(in the rows, 128 means zero)
Families of rows that turns and mirrors carry onto each other, the same ones carrying the whole set onto itself: the rest of each named row's family, in list order:
5 families of 8 rows:
Tefam: [125 146 161 162 115 109 130 152 118 115  92]
Tise: [113 130 121 110 109  94 102 160 113 140  98]
luno: [112 132 127 104 109  91 103 166 116 132 113]
nar: [125 137 179 137 128  99 140 155 141 122 103]
vub: [114 131 123 109 114  84 114 157 111 139 121]
bar: [130 149 173 144 117 106 128 159 135 109 108]
Beti: [110 134 125 107 108  97 101 163 110 130 104]
Faso: [133 136 167 153 131 103 134 151 108 123  88]
mipa: [110 123 134 101 115 120 110 167 117 130 113]
Vopu: [121 135 119 105 109  90 113 148 118 142 101]
Rak: [141 136 178 135 134  96 135 158 131 125 104]
Bug: [101 119 124 121 114  98 111 168 115 120 121]
kud: [103 127 132 106 122  96 102 157 109 128 115]
golo: [123 147 172 143 119 105 143 151 125 112  97]
dapa: [126 127 161 166 126 100 128 155 130 138  92]
Gubip: [120 129 114 119 103  88 124 163 126 130 118]
bes: [113 118 126 111 115 107 120 170 115 143 123]
pini: [127 142 164 144 143 107 135 153 143 139  94]
vurul: [121 129 115 120 113  96 109 167 112 134 123]
kiniz: [104 119 127 112 115 110  99 159 126 121  95]
dodav: [137 145 175 141 127 103 136 155 115 111 101]
somav: [116 141 160 156 143 112 134 152 123 131  92]
gufu: [111 122 124 116 120 106  96 166 113 127 115]
Samup: [123 126 117 114 105 108 126 161 114 148 107]
Panud: [131 131 173 147 128  97 126 162 147 131 108]
loniv: [139 133 170 150 131  95 140 146 129 124 100]
nutu: [120 126 172 151 132  96 140 154 135 135  94]
soga: [134 134 174 149 133  97 138 150 125 116 106]
sudef: [123 128 117 111 103 101 113 154 135 131  92]
rezo: [110 132 128 101 116 102 100 148 116 132  95]
remir: [115 129 124 106 110  89 104 164 119 142 107]
mogi: [121 155 160 151 135 110 141 155 119 118 106]
ruviv: [119 131 124 104 106 121 115 157 116 134  97]
leba: [136 133 171 150 132 101 135 143 127 122  91]
nafov: [121 128 122 109 116 110  95 159 124 131  98]
Lut: [131 135 114 112 107 100 109 158 123 136 107]
vak: [137 126 172 148 138  96 133 154 124 136  90]
Tuvi: [119 137 165 157 123 101 144 149 119 125  89]
pas: [131 133 174 150 134 103 133 147 123 114  97]
Mas: [132 155 164 140 135 104 142 156 139 126 109]

Which other rows belong to the same family as luno? Tise, Beti, loniv, soga, remir, leba, pas
Which other rows belong to the same family as Tefam? bar, Bug, dapa, Gubip, kiniz, Panud, sudef
Which other rows belong to the same family as Vopu? vub, Faso, Rak, kud, dodav, rezo, vak
Which other rows belong to the same family as Samup? mipa, bes, pini, somav, mogi, ruviv, Mas

Families of rows that turns and mirrors carry onto each other, the same ones carrying the whole set onto itself: the rest of each named row's family, in list order:
8 families of 5 rows:
zivug: [155 142  84 124 148 128 131 135 148]
muze: [118 141 108 102 149 135 136 136 153]
zokis: [133 129 112 142 160 162 110 128 133]
muge: [113 108  91 147 135 129 124 128 174]
degav: [137 123 113 121 145 164 131 127 126]
Ranob: [ 98 114  75 135 136 154 124 128 147]
fup: [120  91  97 134 128 137 129 118 153]
dusos: [137 138  64 126 134 139 121 125 157]
liga: [137 117 124 141 156 159 126 139 146]
kefav: [133 131 102 111 155 121 147 134 151]
Pom: [126 119  72 116 128 137 142 130 163]
fep: [146 125  86 120 137 140 116 126 177]
liduk: [139 145 122 125 148 139 134 127 155]
zel: [127  95  79 132 132 135 124 135 165]
per: [ 98 127  94 146 146 148 119 147 134]
Ziro: [118 109 112 129 144 155 102 129 129]
Suv: [126 139 122 129 159 127 122 141 136]
debeb: [146 130 109 119 146 146 118 138 121]
meba: [149 143  98 121 142 132 146 129 151]
vuz: [128 129  59 120 141 134 127 126 151]
fiz: [139 142 116 136 160 137 120 131 128]
Lop: [116  94  89 131 136 138 124 110 142]
riv: [105  97  79 128 137 145 116 131 149]
Toge: [113 125  85 156 148 149 130 131 125]
pekod: [136 116  90 144 126 166 114 131 136]
feve: [116 114 127 126 148 147 138 142 149]
sal: [150 108  96 123 151 127 119 116 164]
rok: [128 138 108 120 161 124 145 130 159]
Pap: [ 99 128 102 142 145 144 121 134 124]
gukek: [103 107  91 152 156 149 118 138 146]
tid: [129 148  87 119 157 144 112 152 153]
moga: [121 117  91 160 141 156 110 143 145]
berat: [131 108  78 126 138 133 149 119 162]
fev: [107 130  84 154 143 130 136 123 160]
dul: [138 141  82 121 128 132 130 139 168]
Gos: [122  98  87 142 143 117 126 120 147]
tulik: [149 120 110 124 154 152 111 137 130]
gebir: [134 127  73 112 138 124 109 132 155]
Tebo: [132 150 105 125 158 148 131 143 166]
gumu: [109 112 107 141 157 144 105 131 129]

Which other rows belong to the same family as fev? pekod, feve, sal, tid
Which other rows belong to the same family as zivug? Ranob, Ziro, Suv, berat
Which other rows belong to the same family as degav? muze, Toge, Gos, gebir
Which other rows belong to the same family as meba? Pom, fiz, riv, gumu
Which other rows belong to the same family as zel? zokis, liduk, gukek, dul

Families of rows that turns and mirrors carry onto each other, the same ones carrying the whole set onto itself: the rest of each named row's family, in list order:
7 families of 4 rows:
Kam: [159 128 119 132 136 120 113 127 145 118 101  94 155 162 122 135 114]
tizo: [130 149 125  83 143 116 111 133 125 151 100 141 152 114 129 126  97]
lebi: [157 147 113 129 150 131 110 131 152 119  96 107 141 165 116 130 107]
lofi: [141 142 156 102 121 136 113 116 127 143 109 132 142 114 115 127 131]
koga: [139 149 126  92 153 108 122 135 141 144 115 143 134 117 130 113  98]
Bov: [152 135 160  93 116 144 126 117 124 143 103 110 155 133 121 136 126]
tigil: [131 146 127  84 148 112 111 119 136 154  91 138 156 125 125 105 103]
tig: [137 148 122  66 137 124 123 130 127 152 114 128 142 114 127 127 121]
zodi: [141 125 101 104 137 102 125 140 148 129  88  98 134 163 128 124  99]
fes: [154 125 104 123 138 117 112 124 156 124  91 103 148 162 119 142 115]
mav: [163 134 105 108 129 136 102 133 136 117  93 101 154 150 118 147 125]
vom: [134 125 106 110 141  98 124 127 139 127  86  92 137 163 127 120  98]
viz: [135 138 142  72 137 109 124 133 127 145 100 138 143 111 121 116 113]
zuden: [139 127 113 116 130 105 138 127 153 127  92  95 138 165 119 128  96]
Dup: [129 140 127 108 147  92 142 133 142 124  96 103 136 162 115 105 106]
Mor: [133 135 107  96 135 120 128 141 144 124  93  83 131 167 121 126 102]
Vanis: [129 144 136  70 136 115 124 126 118 141 103 128 136 108 126 119 110]
ket: [165 129 107 120 143 122 101 127 154 119 105 101 137 151 119 133 130]
zego: [146 160 147 101 131 139 134 110 124 143 114 138 138 123 119 124 123]
dep: [147 151 150 103 130 137 114 116 122 133 115 133 147 110 118 128 126]
kipe: [131 149 119 113 138 110 138 126 146 129  90 102 128 149 130 110  79]
veb: [134 145 152 101 116 147 131 120 117 132 101 125 150 124 127 135 125]
murep: [156 132 117 137 128 126 116 127 151 121  99 102 142 166 120 132 114]
goset: [139 141 154  95 129 138 128 123 111 136 106 125 141 111 116 119 129]
bokes: [143 133 117 107 134 100 140 130 144 124 100  94 120 159 114 109  98]
dati: [136 143 137  86 146 121 111 132 121 148 109 132 144 101 121 115 114]
Penik: [142 136 137  95 112 144 126 121 116 130 112 119 131 132 113 137 142]
zemib: [154 129 124 118 145 120  96 129 143 133 106  94 142 154 116 147 135]

Which other rows belong to the same family as zodi? Vanis, dep, murep
Which other rows belong to the same family as Kam? lofi, vom, viz
Which other rows belong to the same family as Bov? tigil, Dup, zemib
Which other rows belong to the same family as Mor? lebi, tig, zego

Families of rows that turns and mirrors carry onto each other, the same ones carrying the whole set onto itself: the rest of each named row's family, in list order:
3 families of 6 rows:
bon: [148 133 150 133 108 125 118 136 137 108 148 125 154 123 108 136 116]
ran: [154 125 141 132 108 120 119 140 138 113 142 128 163 119 110 126 114]
solom: [130 133 107 120 121 130 126 128 128 118 137 136 110 142 137 126  94]
lumal: [140 135 103 121 118 130 138 128 129 124 139 133 114 142 136 131  94]
Dapo: [146 145 103 115 130 114 122 157 118 153 152 112 136 140 116 136 148]
Mubuv: [154 136 108 114 131 119 123 160 124 157 149 113 137 140 110 136 141]
Gozag: [120 123 144 133 126 128 107 118 144 115 110 132 146 135 111 137 133]
Pesik: [132 131  99 114 118 126 131 135 132 115 140 128 108 144 131 128  98]
Begam: [102 134  92 129 124 124 125 131 117 137 134 116 121 117 140 123 122]
lim: [148 127 151 135 110 115 123 141 140 109 143 125 158 122 106 129 122]
gaf: [149 141 110 119 128 113 122 164 120 151 157 122 140 143 116 131 146]
ful: [138 134 135 134 137 105 129 144 125 143 135 111 142 134 149 140 164]
Gefut: [103 134  97 142 129 124 121 132 114 132 127 113 122 115 140 123 120]
retu: [120 123 138 145 134 119 106 118 145 119 113 136 148 139 107 129 129]
tege: [ 96 128  92 128 129 118 123 134 121 130 128 120 128 119 142 124 119]
vada: [140 136 133 135 137 106 130 142 130 139 128  99 142 143 144 130 162]
febu: [123 120 140 136 129 123 108 116 138 111 113 142 146 137 109 133 124]
Tif: [143 138 139 129 136 101 130 150 133 141 132 104 146 135 142 137 160]

Which other rows belong to the same family as Gefut? ran, lumal, Mubuv, retu, vada
Which other rows belong to the same family as solom? Dapo, Begam, lim, febu, Tif

